Each row is where one point has got to under a steady rotation. How many steps took it there?
The counts run from 0 to 854.
[ 12  -6  12  -1 -23 -12   4   0   1 -14  71  12  23  -5 -13 -23  -9  32
   9  16 -10   6  -6  -8 -18 -42 -24  25 -31 -12  16  17  39] -> 250
[-18  13  -2 -39   9  -2   5  13 -15  -5 -52   9   0   9   8  24 -22   8
  35  -2  16 -25  15   2   6  25  56  13  36  11   3  39  -5] -> 652
[ 13   2 -27  20 -10  48  33 -14 -18   4 -26 -20 -28  12  -7  15  11   9
  27 -16  45 -23  -6 -26  17 -10  38 -24  10  19  -8  -1 -17] -> 662
[-33  12  45 -15  31 -21  40  46 -11  24   8   9  -4 -17  28   8 -17  -1
   8  14   3 -14  12  14  16  32   4 -32  39  -8 -32   2   6] -> 211
[-31   4  48   0  -2  37  23   6  10   7  -8  34  26   4  42  27 -22   9
  35  26  34 -16  12  -5  19   1  30  16  34   0  -6  -8   7] -> 687
[ 23  -1 -51 -15  22   2  -4  13  -8  -9 -26 -55 -24   3  -4 -32  20 -12
   8 -48  10 -25 -24   3  21  10  -1 -10  -3  11 -12  38   1] -> 532
[ -4 -26   4  39   7  14  10 -18  20  -8  54 -12  11  13  23 -19  37 -10
  -1  25  -8  34 -30 -15  39 -18 -31  11 -23 -12   2 -21  17] -> 461
[-31  18  33  25  32  24  53   4   9   7   1   9   8 -19  37  -3  -8   8
  43  -3  34  14 -21  -1  35  -1  11   5  14 -21 -30  19   8] -> 802
[  7 -16  37  45  -3   2   1   8  -5  20  39  -3  32  -2   8 -24  19  24
  19  21   2 -23 -21 -17 -21 -35 -33 -16  33   2 -30 -36  19] -> 807
[-14 -14   5  44   3 -15  31   5 -29   8  10  33 -11  -1  32   0  36   8
  29  39   5  29  24 -34   6  34  16 -16  12  -9 -27   8  -5] -> 200
[ 12   3 -13 -43 -12  17 -33   1  30 -20  36 -12  35  10  17 -17 -29  -2
 -25 -15  12 -36 -23  28  16  -7 -27  41 -23   6  17  11  13] -> 8
[ 20   6 -45  -6 -17 -51 -23 -22 -29 -15  30  11 -11  15 -48  -1  17  26
 -39  20  -1 -21   1 -18 -25  11  -9 -15  -2  -6  -1   4 -29] -> 28
[  4 -18 -10  14  -2  -7  -5 -12  24   1  40 -28 -20  27 -19 -12  44  -6
 -42  26 -22   5 -34 -12  23  -3  -7 -33 -23  -8  14 -42  19] -> 112
[-37  20   5   4  24 -20  32 -14  16 -13  29  30 -18 -14  10  17   7 -15
 -29  42   9  27   5  15  37  41  24 -15 -11 -27   0  10 -10] -> 117
[  3  -5  -9  47   3  24  53   1 -37  14   6  -5 -19 -33   1   9  15   9
  35   3  44   5  20 -10   5 -12   6 -31  24  18 -37   5 -23] -> 547
[  0   3 -10  25 -15  13  37 -12 -35  12 -19   2 -28  17 -17  33  14  21
  17  15  29 -13  10 -38  -7   3  47 -41  28  12 -15  -8 -20] -> 664
[  2  26 -40 -39  -7  -2  16   6  -2  -8   0  -1 -43 -14 -14  18  -8 -11
 -45   3  15 -19  23  23  15  44  45 -27 -19   5  18  23  -8] -> 616
[ -9 -29  21  37   4  -5   3 -16  16  -3  55  -2  16  19  13 -18  38   4
   6  34 -18  28 -29 -27  23 -25 -27  10 -15 -18   7 -24  28] -> 460
[ 10  42 -16   4  17 -38  -2 -14 -12 -14  -3  38   6 -19 -16 -27   1  39
   8  -3  18 -17  -5   2 -27  25  19   6   2 -24 -22  61  -8] -> 154
[ -7 -18 -13   8   7  -2   8 -12  28  -7  35 -35 -30  19 -15  -6  39 -21
 -45  25 -19  14 -31  -1  38   2   0 -34 -25  -9  20 -32  17] -> 113
[  6   1  12  -2   3  16   9   2  42  -6  35 -12   1  15  14 -32  14   8
   1  -4 -15   8 -35 -10  20 -15  11   7 -44 -29  24  16  63] -> 833
[ 18  -8 -25  21 -25 -22   3 -15 -45 -16  13  29   4   7 -23  -5  15  48
  35  18   9  10  19 -41 -35 -15  12  19  -7   0  -2  34  -1] -> 283
[-25  20  14  -6  29 -23   1  -9  -7  -8 -23  25  32 -27   4   1 -18  11
  43  12  23 -10   6  18   1   8  19  33  49   3 -17  50 -17] -> 769
[ 21 -40 -31  -4  -4  -2 -20   0  -1  -4   2 -57   3 -13 -33 -12  26 -20
   9  13 -26   0   7  21  -7 -41   6   3  14  46  33   5  20] -> 519
[ -2 -13 -14  27 -24  39  15  -7 -21  -2 -18  31  -2  12  44  19  16   6
  34  25  35  -1  34 -30  15  28  40   1  11  21  -9   2 -11] -> 315
[ 14  -7 -19 -12  -2  17  -5 -18   1 -16  10 -45  21  -3 -32  -3 -12  10
  22 -22  23 -30 -38   8   6 -62 -26  34  18  21   7  14  -9] -> 43
[  8  -8 -41  -7 -29  32   2 -37  22 -31  13  -5 -13   8 -14  11  11  -5
  -7  13  10  18  -4  -6  27 -20  34  28 -48   1  46  18  14] -> 21
[-16  26 -12   0  38   8  37  -8 -10   2 -22 -28 -14 -15 -13   6  -6   2
  16 -34  42 -23 -36  12  26  -6   3  -8  34  -2 -33  24 -33] -> 418
[-23  -8  39   1  21 -38   2   5 -19   6  -3 -14  23  17 -28   4   5  31
  46  22 -14 -15 -24 -20 -15 -35  -1   8  63  -2 -10   2  10] -> 423
[-17  38  14 -34  10   5  57  17  15   2  26  -8 -30 -25 -11  13 -30   3
 -12  -5  10  -6  -5  22  18   7  30 -27 -24 -25   3  26  26] -> 244
[-13  15   8  32  13   3  28  -6   5   8  39  23  -4 -37  14   6   6 -13
 -36  37  32  -6  15  29  18  27  -8 -36  13   8 -30 -28 -24] -> 466
[  8 -13  23 -37 -22  16   1  21  21   4  50 -38  14   5 -19  -1 -20   3
 -14   6 -17 -25 -12  19  -5 -45 -13  -2  -8  13  29 -20  47] -> 600
[-16 -35 -28   3   9  -2  10  -3 -19 -23  13 -29 -12  40  27  11  28 -15
  15   8   2  32 -22 -31  59   1 -30  20  -7  -3   1   7 -24] -> 671
